In the rows, 128 means zero.
Families of rows that turns and mirrors carry onto each other, the same ones carrying the whole set onto itself: the rest of each named row's family, in list order
5 families of 8 rows
K_398: [134  97 111 136 140 136  72 133 152 134 109 124 146 127 175 164 127 121
 162 118 138 133 101 166 165 138 142 111 146 123]
K_591: [115 117  77 131 149  96 120 145 105 139 140 128 142 116 144 164 104  93
 116 157 140 122 133 137 144 118 132 101 102  89]
K_518: [159 125 111 110 151 140 124 132 115 137 101 149  82 169  90 171 124 130
 142 149 117 157 133  99 118  94 116 131 144 127]
K_999: [169 104 120 153 145 125  80 134 138 139  96 133 154 132 175 165 113 114
 146  95 125 133  86 139 152 145 137 119 124 140]
K_533: [151 117 136 126 116 119 146 150  98 112  87 161 136 105 156 129 163 135
 138 162 108 150 144 159 121 117 124 166 134 156]
K_885: [140 127 127 144  91 146 135 100 133 144 116 114 171 106  87 137 137 110
 158 106  88 128 149 135 146 154  98 137 146 166]
K_222: [162 134 117 124 128 128 145 129 100 133 109 171 104 156 100 151 133 147
 135 137  88 154 124  95 124  92  91 118 115 125]
K_35: [128 107  75 138 137 145 141 118 183 134 179 152 113 137 114 126 104 102
 112 108 140 143 103 128 123 124 130 114 129 123]
K_90: [117 140 130 115  88 133 130 102 112 150 134 104 134 176 128 156 123 111
 105 142 102 158 164 111 100 131 112 145 128 120]
K_75: [168 112 122 150 128 135  76 132 135 140 125 130 173 138 164 159 133 128
 177  97 134 130 105 127 161 146 133 115 129 149]
K_697: [138 144 137 147  91 147 147 104 139 136  98 133 162 118 101 136 106 101
 172 123  82 133 129 137 149 158 103 136 133 158]
K_267: [118 141 130 108  87 112 130 103 113 134 150 100 136 153 114 139 144 113
 120 126  90 157 151 108  86 120 103 130 110 139]
K_157: [148 124 143 124 131 110 165 138 118 109  99 158 129 105 158 114 167 119
 135 143  92 160 128 157 146 146 105 159 125 150]
K_72: [111 134  72 141 126 153 123 122 160 140 158 160  91 143 115 129 119 131
  99 113 144 119  97 115 126 126 123 112 131 134]
K_349: [ 78 147  89 123 144 117 103 137  98 150 141 129 129 116 129 166 107 108
 123 144 152 134 139 138 133 108 123  97 105 116]
K_247: [142 113 159 148  95 130 136 101 139 126 105 138 173  98 119 132 113 104
 146 115  74 143 136 138 147 146  91 132 153 149]
K_997: [110 126  86 133 134 127 115 158 109 150 139 117 146 121 116 163  93 105
 124 157 162 126 134 141 119 112 143  91 104 108]
K_581: [123 111  57 130 130 159 139 138 167 133 148 146 108 138 120 118 123 110
 117 118 158 119 110 114 110 107 141 113 126 126]
K_323: [120 144 113 107 109 103 128  87 115 142 141  84 128 158 118 147 143 113
 109 134 109 140 185 126 115 137 129 127 128 115]
K_188: [145 118 146 158  88 159 144  92 140 132  95 121 164 100 109 130 122 115
 160 109  96 142 126 123 124 139 109 144 134 164]
K_318: [126 144 118 115 100 138 131  91 113 150 136  75 132 182 113 148 148 116
 116 129 120 137 154 116 107 112 129 134 127 116]
K_102: [164 121 110 115 134 145 134 127 127 132 107 168  89 141  93 184 130 144
 135 134 112 169 139 103 117 115 102 124 133 109]
K_94: [122 135  97 119 138  92 114 144 106 144 130 133 152 124 138 154  96  92
 141 143 162 130 143 125 156 122 152  85 108 106]
K_103: [160 110 122 136 138 105  73 127 139 133 111 126 163 135 179 162 133 144
 146 103 124 137 102 134 168 163 115 114 126 138]
K_791: [146 128 109 122 139 149 155 117 110 143  91 169  88 176 113 161 126 125
 139 131 104 164 145 101 122 108  98 130 122 124]
K_596: [121  73 115 136 190 109 125 131 156 111 124 108 154 115 136 123 138 137
 115 110 152 131 112 128 158 118 122 158 125 167]
K_759: [151  89 149 127  90 127 134 112 152 128  92 116 172 115 104 137 120  99
 170 110  83 146 120 134 147 134 104 134 147 157]
K_921: [160  96 130 147 152 125  73 134 149 129 121 114 170 120 160 163 135 138
 141  97 138 132  99 159 147 134 128 104 135 126]
K_617: [135 139 126 111 116 114 153 142 117 112 100 169 134 128 156 114 155 112
 144 165  97 141 138 168 128 126 109 170 144 151]
K_704: [107  79 125 132 183  99 123 102 151 123 130 134 164 141 136 120 133 139
 125 110 146 150 120 146 155 122  96 156 131 179]
K_500: [163 145 129  97 144 124 144 137 106 115  98 165 134 105 145 119 163 135
 143 165 113 143 126 155 120 133 104 160 143 148]
K_444: [114 116  84 128 133  99 119 142 101 141 139 118 155  98 122 142 114 106
 122 154 158 113 133 129 150 110 138  75 114 110]
K_748: [103  82 113 134 174 123 140 112 160 121 121 105 144 132 137 124 111 140
 119 130 159 122 111 153 170 126 134 156 136 167]
K_861: [127 101  81 145 129 124 138 122 175 148 157 157 112 156 109 101 124  97
 115 124 164 132  94 125 121 125 126 120 143 137]
K_609: [137 105  82 129 130 138 131 134 171 136 170 150 105 119 111 108 128 114
 124 119 160 143  89 128 119 122 136  94 137 138]
K_589: [163 108 148 102 124 108 165 140 117 107  91 139 154 130 151 112 164 132
 138 154 105 150 115 163 148 124 126 158 126 143]
K_129: [110  80 123 143 174 109 130 120 139 127 127 123 170 140 149 119 122 115
 108 110 146 141 119 150 148 106 132 172 126 179]
K_111: [164 129 105 126 158 141 126 113 133 148 112 163  84 156  91 143 128 133
 144 149 108 171 128 103 130 111  99 126 148 108]
K_671: [122  81 123 130 178  97 135 116 132 119 124 127 159 142 141 119 132 133
 127 131 164 118 118 143 128 118 109 164 133 192]
K_572: [111 132 115 114 100 129 144  89 115 141 140  89 141 145 113 151 154 123
 102 135 120 152 165 112 103 121 107 147 118 102]

The rest of the family of K_157: K_90, K_247, K_997, K_581, K_791, K_596, K_921
The rest of the family of K_94: K_885, K_75, K_323, K_500, K_861, K_111, K_671
The rest of the family of K_267: K_398, K_222, K_72, K_349, K_759, K_748, K_589
The rest of the family of K_697: K_518, K_318, K_103, K_617, K_704, K_444, K_609

Families of rows that turns and mirrors carry onto each other, the same ones carrying the whole set onto itself: the rest of each named row's family, in list order
3 families of 5 rows
K_639: [102 122 158 104 131 142 178 142 150 101 151  69 133 105 115]
K_380: [101 145 129 124  93 102 100 125 148  57  98 139  96  98 106]
K_389: [122 129 154 148  88 172 178 132 150 104 127  94 153 114 148]
K_31: [129 142 137 157  68 157 114 137 152  87 108 134 143 122 151]
K_412: [139 156 117 135  88 145 117  98 138  71 112 131 127 147 104]
K_689: [113 164 158 120  82 195 155 116 150  82 102 112 132 145 125]
K_709: [ 90 136 202 103 105 168 176 152 131  86 118  99 125 120 131]
K_283: [ 97 132 144  86 136 109 116 151 150  83 147  95 109 105 100]
K_715: [114 145 133 119  98 116  75 149 150  74 120 135 116 116 122]
K_603: [ 85 124 166 113 117 136 200 129 146  84 120  80 114  85 111]
K_179: [113 149 133 158  61 148 130 114 153  68  81 140 121 106 134]
K_227: [103 137 156 151  76 169 194 116 152  85  95 104 131  99 137]
K_137: [130 123 134 124 113  89 116 123 110  69 135 131 116 124  99]
K_322: [ 85 129 148  96 128  94 143 133 143  66 122 101  92  85  92]
K_530: [100 111 187 105 123 104 153 155 106  78 138 112 115 109 115]

The rest of the family of K_31: K_639, K_389, K_283, K_715
The rest of the family of K_179: K_380, K_603, K_227, K_322

Families of rows that turns and mirrors carry onto each other, the same ones carrying the whole set onto itself: the rest of each named row's family, in list order
5 families of 6 rows
K_45: [140 157 153 154 143 119 115 120 108 123 133 136 138 122 174]
K_741: [151 154 142 106  83 139  93 138 106 148 112 125  91 137 141]
K_505: [138 177 127  94 101 135 121  81 131 125 126 114 146 161 125]
K_472: [142 151 160 113  91 130  86 148 113 152 118 113  93 149 126]
K_418: [124  93 109 109  86 145 139 139 162 162 154 138 116 129 116]
K_346: [127 111  98 153 126 133 134 165 166 115 126 123 113 133 161]
K_739: [145 150 170 137 142 124 114 111 124 127 116 136 153 113 164]
K_391: [119 151 170 159 148 120 111 122 114 123 131 132 138 125 154]
K_456: [126 104 123  89  92 146 131 128 170 155 149 110 116 141  92]
K_66: [151 103 127  93  87 148 132 114 177 149 146 123 108 115 112]
K_641: [121  99 128 102 110 140 132 116 163 174 132 132 107 141  91]
K_169: [147 111 105  85  92 151 141 124 166 160 143 110 113 133 104]
K_232: [141 121 100 134 149 132 147 113 168 125 162  98 160 116 143]
K_441: [137 148 147 105 108 120  81 137 108 164 136  95  84 128 123]
K_47: [128 105 129 159 120 145 118 162 161 113 131 125  85 134 144]
K_297: [110 162 151 138 141 127 128 115 101 143 116 136 150 111 148]
K_159: [126 145 117 131 152 112 148 132 142 127 175  93 149 113 156]
K_443: [155 143 131 113  87 133 106 156 117 181 130 107  95 146 122]
K_296: [102 137 163 135 152 109 121 111 120 128 134 149 132 128 155]
K_772: [131 108 119 126 163 114 121 136 158 140 171  81 147 123 144]
K_324: [162 142 145 102  89 162  94 142 110 147 119  99  99 137 132]
K_374: [127 123 119 136 155 124 139 120 173 122 172  86 151 123 128]
K_619: [106 167 108 105 130 129 105  98 126 127 111  94 146 161 118]
K_555: [146 104 121 156 115 152 130 155 148 123 139 136  84 124 156]
K_862: [147 126 117 136 143 143 130 113 151 112 180  87 157 116 152]
K_971: [154 111 124 159 126 157 141 144 165 113 128 129  97 147 152]
K_118: [117 168 125 103 114 122 105  88 135 137 127  98 165 151 107]
K_298: [133 166 118  90 114 131 121  86 124 144 127 107 169 143 121]
K_573: [120 104 101 159 119 141 107 146 155 117 138 122  87 156 143]
K_490: [123 182 103 111  94 120 105  96 126 148 115 109 138 143 115]

The rest of the family of K_47: K_472, K_391, K_456, K_374, K_118
The rest of the family of K_505: K_739, K_66, K_324, K_862, K_971
The rest of the family of K_298: K_45, K_741, K_169, K_232, K_555
The rest of the family of K_159: K_418, K_346, K_297, K_443, K_490

Families of rows that turns and mirrors carry onto each other, the same ones carrying the whole set onto itself: the rest of each named row's family, in list order
3 families of 5 rows
K_937: [127 126 180 115 122  82  94 108 162 166 104]
K_249: [ 97 143 138 104 120  74 138 118 166  75  80]
K_823: [106  89 118 136 136  92 161 118 147 141 140]
K_265: [ 91 157 144 118 102  83 128 123 151  81  79]
K_869: [103 100 121 141 123  94 150 121 136 147 147]
K_306: [101  95 129 162 129 110 162 123 134 135 122]
K_779: [ 92 158 140 106 101  73 123 121 154  86  93]
K_276: [135 101 180 120 151  90 120 104 179 145  74]
K_956: [ 98 150 136  97 112  68 129 119 164  81  93]
K_255: [ 98 103 127 157 118 105 151 124 129 145 136]
K_143: [134 110 175 103 141  76 108 103 178 158  99]
K_666: [106  85 123 150 140 103 167 120 145 134 125]
K_535: [123 126 190 139 120  98  99 113 152 160  83]
K_106: [128 111 190 141 138 104 116 110 164 146  66]
K_516: [ 94 148 143 116 114  85 137 122 158  74  72]

The rest of the family of K_516: K_249, K_265, K_779, K_956
The rest of the family of K_276: K_937, K_143, K_535, K_106

Families of rows that turns and mirrors carry onto each other, the same ones carrying the whole set onto itself: the rest of each named row's family, in list order
4 families of 8 rows
K_594: [ 90 114 145 115 135 118 128 127 112  96]
K_439: [137 164 145 158 117 148 116 132 109 146]
K_301: [185 126 117 146 107 130 113 123 151 157]
K_799: [167 113 163 148 104 144  97 136 123 152]
K_604: [162 104 136  90 103  91 134 136 129 120]
K_613: [127 132 132 152 122  97  91 113 103 162]
K_471: [113 108 113 125 108 134 162 123 159 147]
K_762: [112 128 159 130  78 136 106 115 117 110]
K_680: [102 114 134 136 110 114 126 100 148 168]
K_193: [124 144 151 157 149 143 143 151 133 141]
K_918: [155 128  85 142 145  93 132 127 145 132]
K_29: [162 132 149 136 136 114  79 128 104 107]
K_517: [170 132 123 128 127 128 114 150 114  81]
K_226: [120 108 123 107 165 122 152 120 141 111]
K_792: [133 103 124 162 124 109 123 178 130 128]
K_117: [143 137 138 100 120 138 118  72 133 126]
K_784: [140 124 113 119 101 133 145 129 159  82]
K_313: [109 131 150 155 121  90 116 136 166 115]
K_353: [140  98  91 145 119 121 126 151 105 152]
K_495: [167 107 133 128  73 145 103 115 137 134]
K_315: [132 147 167 119 119 121 112  99 158  99]
K_43: [153  97 125 122 129 130 138 168  95 125]
K_980: [147 120 160 127 139 150 107 132 126  80]
K_431: [161  76 134  97 118 124 107 104 130 122]
K_545: [159 126  96 115 101 140 120 107  96 129]
K_503: [106 140 124 134 163  98 137 134 125 117]
K_417: [117  92 101 146 111 130  97  93 151 124]
K_995: [113 138 127 170 140 158 107 114 133 135]
K_742: [136  81 112 104 121  96 121 117 155 104]
K_464: [151 163 143 124 111  99 140 148 110 120]
K_541: [139 100 127 128 128 115 142 123 137 183]
K_731: [135 122 160 133 139 136 112  88 169 138]

The rest of the family of K_762: K_613, K_918, K_784, K_313, K_545, K_417, K_464
The rest of the family of K_604: K_594, K_301, K_471, K_29, K_792, K_117, K_995
The rest of the family of K_431: K_799, K_193, K_226, K_43, K_980, K_541, K_731

